(in the rows, 100 means zero)
name the system of each run:
K713, trace 1 (9 x 22):
105 95 96 134 71 106 110 122 107 82 80 113 99 109 107 100 114 72 78 80
 112 101

112 90 69 119 100 111 83 90 90 91 116 104 106 68 93 127 89 101 106 107
 73 80

116 118 96 83 83 62 128 95 89 89 104 97 115 116 87 96 111 139 116 88 87
 95

130 83 88 115 87 100 107 101 91 87 90 115 81 111 105 83 115 64 83 109
 109 124

103 86 79 110 97 106 73 102 92 97 128 99 106 64 68 116 86 124 104 111
 113 112

104 125 110 95 65 78 105 108 104 93 100 105 87 103 85 77 122 133 80 81
 100 86

136 90 90 107 115 105 74 112 88 86 102 120 69 96 126 81 98 80 79 114 85
 105

115 97 101 88 104 92 76 130 99 88 112 91 124 87 93 117 78 144 114 112
 116 117

118 117 104 111 64 96 106 122 132 75 73 104 96 110 102 93 125 101 70 86
 108 90
K851, trace 2 (9 x 22):
93 125 118 122 103 79 124 114 109 119 87 115 93 146 130 91 104 115 81 73
 85 74

124 76 107 112 113 116 93 81 83 125 95 95 121 107 118 128 74 82 103 157
 83 98

71 116 101 67 114 106 114 95 131 98 99 79 135 100 75 123 97 127 143 92
 115 122

92 116 101 121 104 102 129 84 133 115 79 106 75 139 114 90 125 66 84 82
 89 89

87 72 91 122 119 108 88 69 77 142 128 84 93 88 95 118 75 86 110 133 90
 91

55 113 135 58 95 88 121 104 93 111 96 72 118 110 89 89 96 118 126 88 125
 102

89 102 115 91 114 128 113 86 99 106 68 121 79 121 135 76 115 43 83 101
 83 101

62 84 89 124 129 130 84 92 78 126 127 115 116 81 90 126 69 106 113 94
 100 113

63 124 134 94 69 95 135 111 93 109 78 97 132 125 104 101 105 122 97 76
 104 73
K89, trace 3 (9 x 22):
109 93 116 66 99 67 83 93 59 115 132 82 63 89 90 56 95 125 101 120 106
 98

104 111 128 60 102 103 87 131 98 82 86 119 78 107 107 47 117 108 80 92
 133 143

83 106 104 114 105 154 56 125 117 93 90 142 85 77 104 86 104 97 56 83
 110 116

85 126 107 104 113 120 71 125 106 100 102 120 122 80 112 126 78 153 91
 79 74 67

137 112 106 93 110 94 108 122 104 78 73 106 137 121 145 131 91 111 108
 110 60 77

135 82 69 117 128 106 105 92 129 97 90 92 128 116 109 150 87 80 126 133
 93 125

100 98 77 128 85 82 130 74 148 114 105 67 118 116 63 142 103 109 125 105
 115 103

114 95 87 114 67 63 119 68 112 109 109 55 59 102 79 93 120 79 99 110 96
 55

103 84 99 79 114 64 86 96 81 108 137 63 41 88 93 62 95 86 116 107 120
 102
K934, trace 4 (9 x 22):
86 89 105 125 86 100 83 98 94 126 117 86 89 86 88 108 87 109 85 112 106
 71

93 106 118 56 101 84 99 105 93 95 103 71 89 94 102 86 97 110 116 105 102
 81

106 98 97 88 121 100 95 125 101 76 95 106 81 105 123 85 98 71 106 88 110
 119

86 88 92 127 101 121 89 122 94 95 102 113 117 87 99 119 87 98 96 88 111
 105

88 112 103 94 80 106 108 99 89 91 91 102 120 91 100 110 101 111 100 89
 78 67

122 103 83 95 107 83 119 86 85 88 100 102 95 109 116 103 106 87 116 101
 70 89

111 89 84 117 99 91 119 95 93 99 107 105 118 113 88 112 99 101 115 102
 111 130

95 104 97 109 66 110 112 84 107 101 91 104 108 95 71 98 119 103 86 101
 109 105

103 108 88 101 93 96 90 76 97 108 116 103 69 89 87 83 110 107 88 103 85
 85
K650, trace 5 (9 x 22):
126 96 42 99 90 90 119 67 77 64 117 110 122 72 68 127 110 106 136 95 69
 112

125 98 64 127 67 43 141 84 73 93 130 107 91 112 64 85 123 123 110 78 100
 113

136 83 85 123 42 89 104 66 62 105 110 108 69 85 70 69 125 84 62 127 93
 94

123 101 92 70 81 91 59 88 85 93 134 91 55 57 57 61 112 135 83 119 111
 111

123 118 113 85 82 83 73 142 114 74 99 117 49 93 97 45 126 124 56 80 131
 119

139 102 99 112 89 133 37 147 115 69 85 133 80 66 116 91 101 108 41 108
 99 99

141 123 96 85 99 97 53 155 132 55 97 103 119 69 106 128 89 164 94 96 88
 83

169 121 75 107 96 75 108 142 142 39 71 108 115 121 137 127 114 109 99 86
 73 80

173 76 40 148 98 78 94 110 121 64 106 88 117 91 106 164 87 89 114 123 74
 85
K934, trace 6 (9 x 22):
111 83 89 134 92 110 101 118 67 88 95 121 129 94 120 128 84 87 97 99 86
 90

106 109 82 93 78 94 124 89 86 79 94 99 141 91 87 128 101 116 126 99 74
 86

134 110 71 110 77 74 139 80 101 80 92 111 100 120 94 101 126 94 105 88
 77 101

122 82 71 138 78 85 112 77 87 110 120 102 95 102 65 104 109 97 92 112
 112 124

98 109 101 91 61 92 100 84 96 107 113 90 92 84 52 80 115 134 90 106 119
 109

117 110 106 80 89 93 76 99 94 96 107 106 53 89 93 56 118 108 69 105 106
 103

115 90 108 95 121 103 55 126 83 100 124 114 81 82 105 81 83 126 82 110
 115 124

110 108 128 76 97 118 66 143 107 83 85 110 119 89 114 98 88 134 82 112
 111 107

137 106 96 94 111 117 69 127 121 73 81 107 104 87 131 117 93 102 87 114
 74 78
K713, trace 7 (9 x 22):
65 81 92 80 143 106 94 93 92 97 111 68 69 82 116 102 83 40 138 92 102 89

32 98 122 91 98 90 126 116 66 109 112 79 120 97 97 99 82 99 132 58 124
 87

54 104 115 95 80 132 130 91 60 90 71 121 100 94 117 80 117 45 91 72 83
 70

62 103 80 78 132 136 111 76 53 93 109 134 130 80 103 112 88 90 138 77 67
 112

66 121 118 96 84 112 153 83 64 115 85 142 154 136 86 92 112 126 109 72
 100 134

95 98 93 118 93 160 116 46 87 122 76 155 112 113 88 94 126 71 70 119 79
 135

84 117 92 90 132 126 93 44 109 145 126 126 122 104 59 109 95 156 110 119
 83 142

96 128 141 96 93 106 115 68 128 158 88 119 87 160 86 63 124 137 63 119
 109 132

102 93 123 97 143 146 47 74 140 154 98 104 63 107 111 86 90 84 66 158
 107 126
K851, trace 8 (9 x 22):
96 105 116 102 89 121 71 108 104 117 105 117 91 91 82 81 99 132 63 109
 117 116

106 120 125 83 101 112 66 115 115 109 93 105 93 95 113 89 96 136 71 113
 90 81

122 108 112 93 130 105 70 129 124 99 95 102 103 109 131 115 82 121 95
 114 91 97

117 102 98 111 112 103 87 130 150 92 88 81 117 111 114 136 88 106 105
 111 113 103

111 102 82 110 105 95 100 100 154 91 91 66 98 101 100 137 100 86 114 103
 97 73

104 91 77 107 113 70 112 94 123 98 115 57 79 100 100 120 94 76 132 95
 103 77

89 78 92 97 95 73 122 103 96 92 109 56 78 100 96 94 96 55 125 97 126 96

70 82 91 86 89 103 109 94 75 85 103 85 73 77 89 78 108 48 111 87 120 99

63 96 96 94 94 107 102 106 52 85 113 114 79 70 94 69 103 76 103 62 106
 94
K367, trace 9 (9 x 22):
88 93 105 89 117 127 68 127 92 88 100 95 125 65 119 134 66 106 113 103
 90 79

100 123 93 90 97 88 127 128 111 58 77 101 122 108 123 118 108 104 120 60
 82 75

129 78 64 135 87 103 116 99 83 76 90 107 107 96 114 124 102 49 101 104
 80 84

91 86 67 108 84 86 114 89 79 87 127 78 127 71 65 133 90 113 140 90 101
 95

109 109 90 91 52 61 139 85 78 79 101 90 84 102 72 70 136 102 103 79 101
 85

123 75 76 102 97 91 86 79 50 103 132 112 60 80 83 69 104 81 91 121 100
 122

87 103 113 83 94 86 82 121 73 103 130 106 101 85 71 72 94 153 102 90 135
 136

119 120 126 82 71 117 83 115 93 87 76 139 83 103 103 53 128 116 45 101
 106 116

124 100 90 105 137 138 48 109 106 101 111 145 98 82 109 104 84 128 78
 114 81 129
K89, trace 10 (9 x 22):
69 98 124 60 110 116 92 128 95 79 76 75 99 81 127 97 90 67 115 92 107 78

56 92 92 98 129 121 110 117 89 84 93 108 113 93 119 115 87 58 131 62 102
 102

63 86 98 128 87 109 132 107 61 100 93 108 138 101 107 127 85 76 115 74
 98 87

88 85 91 98 73 107 137 72 45 94 93 102 134 93 93 114 101 76 123 103 79
 88

94 95 81 95 97 96 146 56 50 104 110 119 118 115 83 91 112 91 127 94 83
 126

93 94 106 115 71 104 133 58 62 131 103 128 107 126 72 71 119 100 82 110
 103 131

89 110 120 84 76 126 97 50 73 135 107 126 89 98 69 60 119 119 71 124 90
 113

88 132 128 66 114 116 92 73 95 131 101 132 83 119 100 57 116 140 75 106
 80 113

97 120 141 86 125 131 77 100 116 135 80 132 90 133 129 77 99 120 63 124
 87 111
K650, trace 11 (9 x 22):
93 75 100 158 96 113 120 119 122 112 80 113 105 139 107 106 105 46 79 96
 154 148

53 94 101 127 75 141 78 74 114 134 111 81 113 61 66 135 84 108 87 111 93
 50

74 137 124 48 128 71 114 86 98 116 105 81 82 121 121 75 102 127 126 80
 70 65

111 75 115 99 135 110 108 110 75 112 83 116 95 141 146 81 89 41 100 121
 111 142

59 78 105 110 92 141 84 105 107 111 100 87 141 73 65 134 79 100 113 113
 143 128

45 143 108 90 92 105 135 84 125 107 89 102 101 113 89 96 121 115 108 48
 83 65

102 97 109 111 138 111 107 79 62 134 102 131 91 130 143 91 87 79 94 112
 56 94

91 81 128 79 104 106 101 99 76 126 101 85 147 112 89 113 75 123 122 141
 130 140

64 120 105 85 85 126 131 75 144 103 70 98 104 117 74 93 133 78 104 82
 118 117
K60, trace 12 (9 x 22):
111 127 101 72 66 97 84 92 120 85 97 89 75 75 70 78 127 135 79 98 92 76

140 108 93 89 132 87 74 114 105 86 109 119 57 107 130 70 105 101 86 102
 84 109

137 79 97 121 103 97 64 138 111 91 106 92 112 91 101 120 78 115 90 128
 131 124

115 111 91 91 70 114 83 111 147 69 79 80 99 76 80 118 118 102 88 106 108
 76

122 113 65 106 125 88 86 106 133 80 112 93 60 91 113 108 103 95 104 81
 70 70

139 82 83 126 101 53 96 130 95 86 120 73 96 104 111 123 80 107 113 105
 106 85

126 81 83 92 64 87 103 107 102 64 92 63 93 76 87 108 110 69 109 115 113
 83

100 98 56 102 105 89 94 98 106 68 119 92 58 68 80 91 113 78 116 69 103
 94

114 93 78 132 78 63 98 134 72 78 125 105 76 84 94 85 102 108 89 68 114
 89
K367, trace 13 (9 x 22):
60 105 101 71 92 93 135 61 46 112 114 87 127 90 80 104 94 110 143 92 71
 76

99 104 98 74 96 77 154 74 63 93 94 112 90 136 103 59 126 72 122 83 100
 134

82 69 91 121 97 127 107 75 61 124 116 127 96 103 72 76 103 69 95 107 134
 160

46 122 124 86 85 128 101 75 82 133 113 128 113 92 56 74 107 147 88 83
 114 123

105 132 127 82 108 121 110 69 95 131 86 148 87 140 114 57 125 122 66 108
 74 119

110 97 111 106 149 135 83 82 120 144 99 131 118 133 112 110 87 116 93
 137 102 160

74 124 125 100 104 135 100 95 177 130 72 96 132 131 85 125 105 130 90
 114 123 123

92 121 108 116 117 133 95 65 174 136 71 91 79 127 111 117 115 79 76 120
 72 66

85 98 104 117 157 88 100 81 147 153 113 56 98 133 124 143 67 96 128 122
 85 72
K60, trace 14 (9 x 22):
88 117 118 80 108 121 93 98 115 104 76 93 99 101 125 108 99 94 97 106 72
 60

93 101 99 90 147 95 108 105 108 104 104 90 110 118 131 121 79 95 135 97
 86 97

90 87 108 120 92 96 132 107 104 106 82 81 130 125 106 130 92 79 115 103
 113 98

68 96 92 104 91 113 122 63 94 115 96 85 100 91 88 112 105 68 116 98 85
 72

62 105 100 94 112 78 126 85 74 121 123 92 87 111 95 87 98 103 126 74 96
 93

81 86 125 104 82 95 123 103 48 113 95 108 106 119 110 74 97 80 93 98 117
 109

65 93 114 79 99 138 95 85 63 110 100 117 112 78 87 87 99 91 101 104 106
 119

63 125 117 83 105 122 106 107 93 105 97 133 115 107 95 85 103 132 98 67
 102 120

98 112 125 109 99 127 104 102 81 116 78 142 124 126 123 97 98 112 73 105
 78 103

runs to name:
trace 15 (2 x 22):
97 128 116 81 100 96 90 110 140 100 91 96 75 109 100 79 115 119 82 89
 102 89

122 92 107 110 125 104 74 118 103 109 98 103 80 109 138 101 84 89 81 122
 90 92
 => K60
trace 16 (2 x 22):
112 91 84 108 106 88 71 119 83 87 128 94 70 70 106 97 86 103 97 93 96 80

112 101 104 88 95 79 95 144 88 70 106 99 113 94 106 97 92 124 109 85 120
 113
 => K89
trace 17 (2 x 22):
120 87 93 123 103 101 106 98 86 100 94 116 84 115 121 88 105 64 83 107
 92 108

99 84 96 102 93 105 79 102 87 109 117 89 110 74 76 114 84 119 103 122
 115 105
 => K650
trace 18 (2 x 22):
99 138 98 75 108 125 105 114 158 56 49 116 90 106 127 100 132 74 92 66
 76 79

123 87 66 145 154 106 75 118 104 104 122 124 114 99 132 146 63 110 111
 99 72 102
 => K650
trace 19 (2 x 22):
85 99 130 88 138 106 79 140 108 117 101 84 150 110 126 141 51 139 127
 117 114 109

92 120 117 93 104 120 125 116 167 84 44 85 132 136 131 136 107 75 108 97
 97 83
 => K851
trace 20 (2 x 22):
91 100 89 118 81 77 138 86 66 109 113 104 126 112 85 112 99 116 118 87
 92 96

121 91 97 99 67 90 125 72 62 100 93 105 101 107 90 84 117 84 93 121 90
 106
 => K89
trace 21 (2 x 22):
115 84 139 102 121 94 102 136 94 115 80 105 96 149 148 82 87 79 84 121
 131 131

65 87 121 89 111 164 67 117 116 101 79 96 124 71 103 121 82 75 95 114
 123 113
 => K367
trace 22 (2 x 22):
112 103 88 119 130 56 94 138 158 98 118 65 83 122 107 120 87 115 123 86
 131 106

108 83 105 139 76 96 104 120 124 97 74 67 85 107 128 123 97 46 81 111
 104 48
 => K650
trace 23 (2 x 22):
109 119 73 68 106 100 119 79 141 67 87 100 77 105 80 82 139 78 119 80
 103 129

110 84 73 169 106 90 94 102 102 120 127 125 71 108 95 100 98 91 73 85
 107 110
 => K60
trace 24 (2 x 22):
116 90 80 81 100 89 102 113 104 62 95 66 103 79 105 119 96 71 132 102 99
 85

95 97 71 118 86 71 127 117 93 70 109 87 103 96 89 111 103 90 125 63 111
 94
 => K713
trace 25 (2 x 22):
131 89 121 73 114 102 68 110 98 100 82 86 37 101 140 61 105 56 72 134 96
 89

96 79 104 81 128 115 39 152 117 82 112 78 92 56 102 107 69 105 111 111
 146 131
 => K650
trace 26 (2 x 22):
68 130 101 71 144 121 87 73 145 123 105 85 95 96 96 116 93 126 123 100
 76 82

95 110 129 110 122 71 127 118 125 125 90 84 100 160 141 106 89 100 105
 98 105 92
 => K60
trace 27 (2 x 22):
111 109 98 101 111 88 140 64 110 124 89 108 93 152 106 89 118 84 106 111
 86 122

82 83 101 114 110 118 101 58 101 147 115 97 100 110 70 101 95 95 104 134
 118 134
 => K851
trace 28 (2 x 22):
58 113 89 116 83 127 101 83 110 107 106 111 114 74 63 114 106 115 97 76
 98 89

92 123 101 100 103 94 114 73 79 118 107 126 87 116 109 81 111 115 89 85
 58 77
 => K713
trace 29 (2 x 22):
91 125 102 41 122 74 95 109 104 76 111 63 98 82 109 106 91 133 147 85 78
 60

126 93 101 111 113 75 124 145 100 69 77 105 89 139 147 90 106 60 104 80
 110 114
 => K934
trace 30 (2 x 22):
129 101 84 122 91 84 104 96 97 102 112 121 86 116 90 87 112 113 83 100
 96 119

118 91 104 104 88 106 79 95 102 113 111 100 103 93 78 101 96 128 83 133
 112 117
 => K367
trace 31 (2 x 22):
145 75 85 130 98 94 80 123 103 87 102 90 115 96 113 135 79 99 98 131 103
 97

115 103 81 93 72 75 109 106 131 74 97 58 108 85 80 126 105 110 122 98
 107 74
 => K650
trace 32 (2 x 22):
59 93 88 136 125 140 100 59 142 145 100 93 101 103 88 136 91 74 105 109
 96 97

54 117 129 100 103 75 120 88 115 148 117 64 100 123 95 106 89 133 114 88
 99 55
 => K60
trace 33 (2 x 22):
110 124 77 115 85 136 121 111 112 58 66 152 159 103 103 133 116 115 98
 71 76 117

136 115 52 159 82 91 125 69 117 98 106 135 127 115 85 139 113 132 92 86
 49 88
 => K851
trace 34 (2 x 22):
106 100 92 67 102 101 85 110 84 72 108 104 102 74 86 92 100 118 117 100
 107 121

106 116 85 116 90 101 111 119 106 76 94 135 102 110 102 94 115 107 86 64
 102 118
 => K89
trace 35 (2 x 22):
65 73 118 107 105 83 133 101 83 121 102 68 91 125 110 92 89 48 121 98
 138 105

33 87 125 80 94 123 111 84 59 121 98 86 91 83 97 78 94 53 108 92 118 91
 => K367
